In the data rows, 128 means zero.
Here are some points:
[169 128 160 147 158 177 156 173]
[128 184 183 164 178 202 183 193]
[163 165 173 128 128 128 128 171]
[140 140 136 142 144 165 139 157]
[124 128 118 128 128  96 140 127]
[128 128 175 182 128 152 171 191]
[192 182 181 128 181 128 184 191]
[170 156 162 144 166 180 128 138]
[145 143 128 143 145 138 147 152]
[152 152 161 161 153 132 158 141]
[158 128 147 145 157 138 156 128]
[128 171 173 153 160 142 128 139]
[175 163 166 161 170 181 168 149]
[134 150 128 144 143 118 148 109]
[173 128 128 166 176 158 164 187]
[176 179 176 184 178 189 181 185]
[150 151 128 144 128 141 152 138]
[182 179 180 181 184 199 183 171]
[151 154 148 155 128 168 152 140]
[157 160 155 147 161 128 155 142]
[161 153 156 151 160 173 149 171]
[151 147 144 145 156 160 149 120]
[165 160 160 157 174 147 172 174]
[173 164 166 178 172 167 178 180]
Then 10 other points, each followed by its number:
[143 128 153 154 151 128 153 138] 0
[128 157 159 158 159 166 149 165] 1
[174 128 163 164 170 181 167 145] 2
[171 175 179 170 169 187 128 154] 3
[162 170 160 149 158 174 158 175] 4
[168 155 163 158 159 128 128 172] 5
[128 181 128 166 128 157 173 186] 6
[161 163 128 168 160 173 160 139] 7
[156 145 128 142 148 163 149 128] 8
[165 150 153 128 149 169 150 150] 9
Which two of these numbered points are nearest to each point below, ignoring the 2 directions in which the first points spread most? Their numbers follow each, nearest first.
[160 156 128 173 157 144 161 155] > 7 8
[154 154 161 163 128 175 144 157] > 4 5
[177 173 128 185 170 189 174 198] > 7 8
[175 128 182 128 171 189 174 128] > 2 9
[176 173 158 178 165 178 165 176] > 7 4
[128 168 173 173 161 148 159 171] > 1 0
[128 189 177 201 181 203 188 128] > 7 0
[128 160 168 150 152 148 128 173] > 1 5
[151 147 146 153 152 121 165 150] > 0 7
[145 144 139 140 150 144 136 145] > 4 1
[153 151 156 169 154 152 128 148] > 5 3
[169 169 165 169 165 178 128 180] > 5 3
[160 168 169 165 161 187 128 169] > 3 5
[143 155 156 167 144 136 128 170] > 5 1
[122 136 133 142 137 128 134 128] > 1 0
[171 178 187 187 173 157 128 178] > 5 3
[135 145 155 151 141 127 143 166] > 1 0
